In the rows, 128 means zero.
D: rows in 4 groups, each row roughly a mix of its group's directions (some rows in no group)
D (114 x 11)
[[154 109 112 188 176 102 135 106 112 139 133]
 [164 109 143 102 184 128 135  96  86 133 110]
 [140 143 146 101  77 159  92 157  92 146 116]
 [136 101 124 105 182 118 129 138 189 148 141]
 [156 124 160 120  60 164 112 114 113 132 148]
 [111 128 152 116  66 137 125 174 157 114 156]
 [149 161 136 144 194 120 123 101 101 150 102]
 [140 141 130 169 171 145 126 150  67 129 105]
 [127 154 137 148 158  86 137  92  97 111  78]
 [ 83 115 148  83 123 143 149 157 144 168 157]
 [151 131 143  84  79 158  95  93 110 115 130]
 [147 119 100 145 148 106 119 185 174 125 161]
 [120 114 144 131  67 136 131 176 148 105 164]
 [113 128 164 113 118 164 109  59 114 142 142]
 [106 163 128 189 124  76 128 104 138 131 130]
 [108  99  80 141 139  95 138 165 169 151 143]
 [ 90 157 143 132 178  84 118 127 113 158 104]
 [135 118 135 137 119 143  99 194 102 177 126]
 [115 160 116 121 113 126 117 201 140 111  92]
 [166 136 139 122 167  92 136  72 153 135 146]
 [135 127 123  50 108 140 110 102 140  97 137]
 [157 149 159 164 122 154 157  79  95 112 130]
 [ 83 150 152  84  94 148 144 154 118 105 104]
 [ 89 149 146 137 153 111 117 136  94 193 137]
 [143 114  98 110 135 116 122 208 148 134 120]
 [116 122 128 136 150 123 132 194 104 184 135]
 [ 87 102  66 135  98 127 150 109 140 103 120]
 [132 122 143 102 117 151  74 160 139 184 118]
 [137 137 120 156 161 115 171  90  89 109  90]
 [ 95 168 132 150 138 144 152 152  81  99  95]
 [152 154  91 158 166  89 131 144 107 102  97]
 [117 105 176 112 133 169 143  95 125 167 161]
 [100 194 140 146 140 139 106 152 123 156  95]
 [161 153 135 193 139 133 146  94 102 111 143]
 [109  87 105  81 139 123 159 139 151  82 138]
 [111 104 131 101  68 143 105 163 163 139 145]
 [113 171 156 120  63 155 127 131 111 118 103]
 [142 118  99 170 186 123 161 118  94 125 137]
 [151 143 111 183 182 127 113 123  97 150 115]
 [ 94 121 110 141 199 116 150 139 124 162 141]
 [105 154 162 124  68 145 101 105  99 148 121]
 [ 88 138 105 127  73 122 122 136 185 130 140]
 [128 121 100 155 164  84 171 133 155  91 132]
 [172 123 139 126 153 158 177 115  91 112  96]
 [167  91 105 146 133 111  99 107 164 161 161]
 [118 166 174  94  85 136  87 126 120 131 110]
 [176 102 117 142 154 123  96 125  78 163 141]
 [ 99  85 114  67 127 141 137 124 144  92 148]
 [132 108 105 115 124 111 142 186 174  98 158]
 [135  92 121  63 139 134 114  97 153 119 161]
 [113 150 157 136  69 151  88 108 112 141 154]
 [108 144 161  99  85 177 112 130 105 159 145]
 [117 120 112 131  81 124  97 143 188 155 153]
 [ 78 133 144 132 107 141 145 181 175 134 121]
 [145 150 110  88 102 135  89 165 133  89  97]
 [114 142 156 134  74 162 108 176 121 151 112]
 [137 103 100 133 177 109 126 148 181 121 165]
 [133 143 153 156 155 124 145  83  67 141 115]
 [ 80 134 103 116 149 128 118 180 140 172 150]
 [ 83 170 145  94 131 102  96 146 140 137  91]
 [159 106 101 185 179 100 122 122 127 125 125]
 [125 136 169 119 102 163 104 133 100 175 167]
 [105 168 134 184 115  86 105 108 132 153 126]
 [125 109 105  96 104 120 161 185 129  85 118]
 [109 129 152 153  77 147 122 150  83  94 102]
 [139 128 159 124 113 143 192  93 120  85 122]
 [173 154 115 185 131 115 144 170 111 122 120]
 [126 115 136  93  78 148 165 149 118  78 132]
 [171 131 155  98  98 132 101  78 113 109 153]
 [103 147 153  74  96 114 154 109 165 103 134]
 [109 151 167  95  96 139  81 152 137 161 144]
 [172 151 146 147 126 155 140 132  77 148  87]
 [158 138  99 144 135 119 121 194 102 144  93]
 [136 137 155 108  89 144 139  79 121  90  86]
 [144 137 173 127  93 167 128  89  82 138 134]
 [151 137 100 178 188  98 133 127 124 139 113]
 [173  95 137 146 110 153  75 127 101 156 135]
 [161 114 104 164 164  97 150  80 130 113 149]
 [ 99 117 116  80  88 114 144  99 176 115 134]
 [169  93 111 138 178 115 141  84 101 123 130]
 [122 161 148  97  63 157 111 129 124 105 106]
 [129 108  80 137 200 106 119 127 125 135 116]
 [151 122 127 146 183 130 150 110  69 111 109]
 [165 149 126 177 123 120 122  85  85 112 107]
 [100 121 161 101  88 159 116 133 135 179 156]
 [ 71 145 132 105 183 110 127 143 145 154 113]
 [129 165 165  90 108 123  90 123 142  93  92]
 [160 104  97 157 144  98 158 104 142  83 105]
 [163 101 189 125 125 141 128  80 140 131 151]
 [111 162 133 117 125  88  74 175 143 147 124]
 [120 115 105 100 138 114 135 140 194  85 104]
 [140 148 142 140 183 139 136 126  68 126  95]
 [101 131 135 102 127 136 130 199 118 174 135]
 [140 161 153 159  81 149 135 106  76 118 120]
 [101 125 107  92  99 126 109 173 184 127 127]
 [105 131  99 131 203 113 132 163 141 135 138]
 [ 83 154 144 151 109 135 151 188 141 145 110]
 [154 107 140 105 168 136 125 150 189 158 145]
 [ 96 140 146 105  74 149 106 177 150 140 128]
 [ 97 139 161  83  73 158 113 125 139 146 121]
 [119 132 117 169 177 114 147 122  78 165 139]
 [138  79 125 130  89 154  98 179 126 142 148]
 [180 146 151 167 145 162 140  99  93 135 126]
 [109 118 157  90  84 166 109 161 128 163 141]
 [109 145 113  84 121 122 137 123 176  70 116]
 [155 128 104 159 181 102 144  76 120 125 129]
 [184 138 157 130  92 136 107 104 117  81 119]
 [141 169 116 141 105 126 105 177 115 101  80]
 [ 95 136  88 138 138 138 125 180 108 171 156]
 [172 133 102 165 165 123 160 147  94 111 102]
 [172 119 135 108  88 156  76 103 105 118 125]
 [150 112 106 143 181 115 154  82  93 111 116]
 [112 152 160 152 103 143  93  71 116 150 151]
 [ 84 118 139  95 150 121 177 106 146 149 165]]

the one row of each list that fits no group (the others fit one group, some only roughly)
  K_529: [111 119 175  81 100 158 133  92 159 125 117]
  K_785: [125 128 156 132 158 140 151  48 119 129 119]
  K_220: [140 123 146 105 130 169  70 115 127 176 143]
  K_554: [ 86 161 126  89 115 137  93 179 141 143 126]
  K_877: [121 129 117 130 131 112  78 167 175 169 150]
  K_209: [176 119 148 153  78 160  92 150 123 129 137]
  K_484: [150 128 158 148  83 155 107  83  89 144 129]
  K_3: [154 114 102 146 199 131  98 121 133 157 137]
  K_184: [105 139 126 138 129  85 104 162 182 166 138]
  K_327: [168 107  95 166 173 105 104 144 102 141 121]
  K_767: [140 104  98 146 178 143 121 120  77 147  95]
	K_209
  K_616: [125 145 157  85  87 118 111 102 174  95 130]
  K_329: [148 107  84 117 184  96 116 147 154 103 128]
  K_289: [106 171 155  94  97 111 133 118 183 119 136]
  K_645: [147 128 163 130 128 168 151  72  85 116 123]
  K_368: [140 146 156 138  88 144  92 140  87 167 159]
  K_906: [109 121 128 122 130 163 100  66  78 126 139]
  K_920: [117  97  80 104 179 102 141 151 146 109 113]
  K_970: [ 91 138 150 118 102 134  73  95 136 167 146]
  K_193: [139 104  74 135 155 120 158 139 161  82 117]
  K_777: [128  96 122 112  93 102 160 107 164  92 169]
  K_700: [121 109 111 135 191 118 103  84 153 146 150]
  K_657: [152  87  78 158 159 110 138  87 123 125 134]
  K_394: [112 118 130  85  72 140 132 166 144  95 150]
  K_804: [178 108 126 133 178 120 102 100 132 171 130]
	K_616
  K_740: [101 128 151  85  98 180 128 168 109 138 125]
  K_682: [123 128 148 107 118 172 104  93  70 143 107]
  K_822: [ 82 119 112  95  67 132 137 137 164 117 133]
  K_236: [105 133 126 107 114 102  91 176 165 171 116]
  K_370: [151 143 136 206 117 127 125 109  98 127 105]
  K_226: [ 91 135 143 114  72 146 133 179 137  99 131]
  K_546: [114 119 138 111 134 159 142  60  86 104 119]
  K_886: [145 104  73 161 140  80 133 156 148 118 139]
  K_213: [140 117 167 109 103 154  98 190 126 149 139]
  K_244: [159 100 133 125 128 136 117  49 126 115 150]
	K_740
  K_932: [136 144 123 179 173  93 106 117 154 159 146]
  K_432: [147 131 100 183 131  96 131 109 168 125 168]
  K_418: [141 117 163  92 131 178  99  94 125 165 137]
  K_811: [ 93 120 113 126 178  97 110  83 140 158 107]
  K_101: [132 122 139 154 126 121 105 147 107 193 176]
  K_252: [143 120 173  96  87 178 121 129 140 133 161]
  K_306: [ 92 108  93 151  71 136 138 157 146 102 143]
  K_469: [126 154 111 152 194 102 137 126  91 112 104]
  K_915: [147 154 178 120  83 134  82 129 111 149 144]
  K_481: [133 160 136 100  68 137  84 157 126 110 121]
  K_817: [137 100  89 126 185 115 159 116 170 123 141]
  K_608: [100 145 119 166 159  96 182 119 153 102 122]
	K_817
  K_190: [154 128  98 110 154 102 131  84 141  70 122]
  K_893: [ 93 123 100 122 158 112 118 180 165 158 150]
  K_885: [117 110 134 137 195 150 159 116 107 157 158]
  K_768: [ 74 143 125  95 140 119 148 118 161 113  77]
  K_745: [109 148 131 166 132 120 130  59  87 120 119]
  K_97: [123 176 147 174  79 100 123 150 118 138 115]
  K_919: [150 143 159 122  91 140 104 177 162 164 141]
  K_656: [123 108 143  96  98 142 173 126 152  75 154]
  K_734: [184  80 104 131 156 108 153 116 122 102 115]
  K_766: [177 137 155 144 112 171 164 115  97 100 138]
  K_710: [145 154 108 193 159  89 118 143 135 148 127]
  K_316: [142 154 114 193 147 101 154 107 100 108 116]
	K_734
  K_940: [114 156 157 106 129 161 141  86  87 108  91]
  K_272: [118 142 151 122  94 139  76 150 150 175 156]
  K_780: [125 143 139 159 124  83  75  97 139 167 131]
  K_302: [129 152 114 185 156  78 159 126 124 121 105]
  K_844: [105 122 156  70  88 159 134 100 137 136 154]
  K_914: [115 156 155  65 124 107 126 105 172 141 118]
  K_575: [135 115 139 118  97 138  83 165 163 176 150]
  K_871: [144 108 133 112 170 158 161  77  98 112 110]
  K_237: [115 175 110 160 135 109 161 156 115 100  85]
  K_586: [167 140 151 135 194 119 131 102  91 137 119]
  K_946: [ 89 133 155  90  84 155 141 113 170 112 136]
  K_821: [124 133  97 164 159  75 111 143 171 136 147]
  K_982: [127 131 124 109 123 157 169  98 135  70  88]
	K_780
  K_380: [ 79 146 147 107 102 129 106 170 164 158 138]
  K_850: [138 151 150 141  71 127 127 191 142 139 136]
  K_134: [109 114  88 162  82 127 111 154 172 133 151]
  K_790: [132 144 174 135  88 165 107  90 127 135 167]
  K_354: [141 160 179 129  90 127  92 110  88 145 122]
  K_479: [106 117 104 134 171 103 139 193 156 139 127]
  K_164: [129 153 132 168 147  94  96 141 164 178 135]
  K_888: [116 123 134  82  76 147 126 124 173  98 104]
  K_187: [141 120 122 104 174 113 155  69 101 114 105]
  K_285: [145 120 153 106  98 126  87 146 175 165 157]
  K_169: [111 124 110 132 157 110  76 135 175 163 155]
  K_959: [128 119 134 160 154 146 163  94  72 158 141]
  K_123: [134 127 127 183 162 107 161  74 115 128 136]
  K_95: [ 88 161 137 107  77 123 124 143 180 128 134]
  K_128: [129 143 101 181 137 118 140  93  79  94 125]
	K_380
  K_478: [148 130 167 125 163 161 132  67 143 153 129]
  K_793: [106 112 111 145 191  98 168 103 136 133 108]
  K_389: [101  92 108  60 122 152 102 142 111 129 119]
  K_260: [134 153  95 139 182  82 142 144  91 137 123]
  K_685: [121 117 159 103  67 172  97 130 149 131 131]
  K_838: [ 83 128  90 104 170  94 109 161 141 144 120]
  K_91: [120 135 153  87  67 166 108 113 146 108 126]
  K_717: [125 177 123 167 132 105 159  98 100  99  98]
  K_425: [127 104 112 155 132 132 129 158 123 185 183]
  K_488: [156 137 137 176 177 125 163  85 130 119 131]
  K_784: [129  88  79 101 170 121 137 167 143 105 131]
  K_56: [178 126 166 126 101 164 127  92 113  91 127]
  K_812: [120 109 125  99 151 129  95 139 190 156 162]
	K_838
  K_562: [171 141 138 156 195 116 131 110 101 138 125]
  K_49: [149  64  95 132 110 136  96 141 141 159 148]
  K_728: [120 122 106 104  73 116 104 163 179 118 120]
  K_537: [121 152 160 141  99 143  75 115 138 176 149]
  K_878: [152 128 147 125  50 143  98 133 120 139 148]
  K_510: [109 137 157 127  72 152 140  88  88 105 131]
  K_567: [143 101  87 125  72 146 124 160 158 121 154]
  K_60: [128 102  60 135 127 130 149 166 161 107 137]
  K_44: [ 79 141 143  70 124 144 118 148 170 132 115]
  K_694: [ 98 115 128 150 174 109 170 147 126 173 152]
  K_525: [139 115 130 129 170 151 154  61 101 109 124]
  K_716: [139 149 119 139 178  98 159 182 139 151 138]
  K_5: [146 109 118 189 164 106 141  82 135 117 132]
	K_716
  K_364: [116  94 107  65 113 152 119 171 116 115 128]
  K_973: [145 134 128 172 180 118 154  72 131 125 130]
  K_365: [135 143 120 170 182  91 125  93 137 157 115]
  K_182: [112 142 144 135  94 121  80 145 170 157 169]
  K_903: [111 106  99 110 160  85 150 160 176 115 123]
  K_715: [118 106  70 152 180 107 153 148 139 134 135]
  K_571: [130 106  98 147 195 125 172 114 130 105 124]
  K_439: [156 142 162 145  84 143  91 136  97 156 162]
  K_833: [169  88  90 131 170 116 104 136 148 131 160]
  K_967: [108 156 130  96 168 141 133 111  95 136  70]
	K_833
  K_452: [165 112 145 148 126 145 159  66 100 105 115]
  K_991: [166 127  99 167 176  98 122 134  88 138 118]
  K_664: [134 133 176 113 118 151 119 164 106 189 130]
  K_561: [156 139 110 180 180  97 129 140 155 143 137]
  K_176: [142 151 144 164  80 151 120  89 131  89 103]
  K_687: [117 155 145 102  71 145  84 159 120 149 141]
  K_977: [161 141 140 156 191 128 111 119  91 157 117]
  K_405: [126 165 150 165 133 146 100 186 110 154 120]
  K_230: [161 105 134 117 168 167 165  89 108 103 126]
  K_251: [130 146 170 116  97 144  90 170 152 164 144]
  K_727: [ 91 152 160 115  77 155 139 166 125 156 123]
  K_892: [158 144 137 177 134 117 185 110 122  90 132]
	K_664
  K_639: [132  90 135  66 132 146 111 130 121 161 168]
  K_271: [152 105 147  89  98 158  91 109  97 158 152]
  K_881: [127 136 156 124  73 128 111 135 195 123 136]
  K_897: [ 81 131 124 113  63 144 131 162 149 111 129]
  K_88: [139 103  86 127 182 109 166 140 125  96 107]
  K_115: [171 114 123 124 128 132 108  56 118  98 136]
  K_423: [140 143 153 158 101 143 114 139  69 174 122]
  K_929: [150 118 119 164 173 104 144  92  85 153 145]
  K_538: [145 138  97 163 174  86 142 165 143 143 111]
  K_269: [118 130 148  95  74 116 125 130 186 122 156]
	K_881
